[[113 116 138 119 133 126 132 144 152 155 104 109 139 125 113 101]
 [113 113 143 116 138 119 123 126 132 144 104 101 152 147 139 125]]
->
[[113 113]
 [116 113]
 [138 143]
 [119 116]
 [133 138]
 [126 119]
 [132 123]
 [144 126]
 [152 132]
 [155 144]
 [104 104]
 [109 101]
 [139 152]
 [125 147]
 [113 139]
 [101 125]]

[[135 102 133 130]
 [129 114 131 121]
 [125 119 129 113]]
->
[[135 129 125]
 [102 114 119]
 [133 131 129]
 [130 121 113]]

[[122 131 140 123]
 [111 126 107 124]
 [138 132 132 124]
 [123 129 137 127]]
->
[[122 111 138 123]
 [131 126 132 129]
 [140 107 132 137]
 [123 124 124 127]]

[[131 131 131 131 131 131 130 131 131 131 131 131 131 132]
 [135 131 124 125 135 126 122 131 129 123 130 125 123 139]
 [107 128 114 123 135 123 105 108 127 137 148 137 117 153]
 [137 130 133 131 128 131 136 136 130 126 124 126 132 123]
 [127 127 128 128 127 128 128 128 128 128 127 128 128 127]]
->
[[131 135 107 137 127]
 [131 131 128 130 127]
 [131 124 114 133 128]
 [131 125 123 131 128]
 [131 135 135 128 127]
 [131 126 123 131 128]
 [130 122 105 136 128]
 [131 131 108 136 128]
 [131 129 127 130 128]
 [131 123 137 126 128]
 [131 130 148 124 127]
 [131 125 137 126 128]
 [131 123 117 132 128]
 [132 139 153 123 127]]

[[124 127 121 145 115 107 123]
 [124 127 121 145 116 107 123]
 [143 146 132 126 147 132 129]]
->
[[124 124 143]
 [127 127 146]
 [121 121 132]
 [145 145 126]
 [115 116 147]
 [107 107 132]
 [123 123 129]]

[[133 138]
 [113 104]
 [128 123]
 [128 130]
 [126 124]
 [133 132]
 [123 122]]
->
[[133 113 128 128 126 133 123]
 [138 104 123 130 124 132 122]]
---
[[136 106 132 123]
 [135 110 132 131]
 [127 114 127 121]
 [142 113 135 127]]
->
[[135 110 132]
 [127 114 127]]

[[125 127 156 145 124]
 [122 116 115 114 127]
 [126 114 145 132 131]
 [114 107 145 119 131]]
->
[[122 116 115]
 [126 114 145]]

[[131 152 121]
 [131 134 136]
 [131 114 129]]
->
[[131 134 136]
 [131 114 129]]

[[116 122 117]
 [119 130 116]
 [126 128 113]
 [147 120 147]
 [147 118 151]]
->
[[119 130 116]
 [126 128 113]]

[[119 115 118 114 135]
 [117 142 109 143 129]
 [120 153 116 153 137]
 [139 134 145 135 128]
 [115 125 107 123 140]]
->
[[117 142 109]
 [120 153 116]]

[[152 122 123]
 [118 144 135]
 [149 127 125]
 [118 128 145]]
->
[[118 144 135]
 [149 127 125]]
---
[[118 120 103 152 126 151 143 134]
 [125 122 115 130 135 123 133 137]
 [115 120 108 138 137 122 136 138]
 [115 120 107 138 137 122 136 138]
 [119 120 112 131 139 115 133 139]]
->
[[125 122 115 130 135 123 133 137]
 [119 120 112 131 139 115 133 139]
 [115 120 108 138 137 122 136 138]
 [115 120 107 138 137 122 136 138]
 [118 120 103 152 126 151 143 134]]

[[139 134 134 110 136 109 116]
 [138 108 123 135 126 116 135]
 [128 139 128 126 131 112 107]
 [148 123 111 142 129 143 119]
 [143 109 118 115 137 114 119]
 [118 110 129 126 146 135 129]
 [116 137 143 122 116 146 135]
 [137 117 127 145 133 126 110]
 [130 134 117 133 138 143 117]
 [109 123 139 125 111 127 148]]
->
[[116 137 143 122 116 146 135]
 [109 123 139 125 111 127 148]
 [139 134 134 110 136 109 116]
 [118 110 129 126 146 135 129]
 [128 139 128 126 131 112 107]
 [137 117 127 145 133 126 110]
 [138 108 123 135 126 116 135]
 [143 109 118 115 137 114 119]
 [130 134 117 133 138 143 117]
 [148 123 111 142 129 143 119]]

[[123 120 136 127]
 [123 126 153 135]
 [114 111 147 130]]
->
[[123 126 153 135]
 [114 111 147 130]
 [123 120 136 127]]

[[129 117 127 138 119 125 123 128 108 112 140 136 117 120]
 [129 144 132 138 124 151 123 116 112 117 135 136 117 120]]
->
[[129 144 132 138 124 151 123 116 112 117 135 136 117 120]
 [129 117 127 138 119 125 123 128 108 112 140 136 117 120]]

[[116 150 107 143 138 107]
 [119 152 108 155 111 108]
 [141 158 100 132 100 135]
 [112 151 121 157 104 153]]
->
[[112 151 121 157 104 153]
 [119 152 108 155 111 108]
 [116 150 107 143 138 107]
 [141 158 100 132 100 135]]

[[128 124 124 139 143 141 139 136 127]
 [129 127 128 108 113 111 126 114 131]
 [129 142 140 131 146 127 132 143 128]
 [126 128 127 130 124 129 134 130 129]
 [127 129 126 116 103 116 143 105 133]
 [129 135 132 122 113 122 125 116 128]]
->
[[129 142 140 131 146 127 132 143 128]
 [129 135 132 122 113 122 125 116 128]
 [129 127 128 108 113 111 126 114 131]
 [126 128 127 130 124 129 134 130 129]
 [127 129 126 116 103 116 143 105 133]
 [128 124 124 139 143 141 139 136 127]]
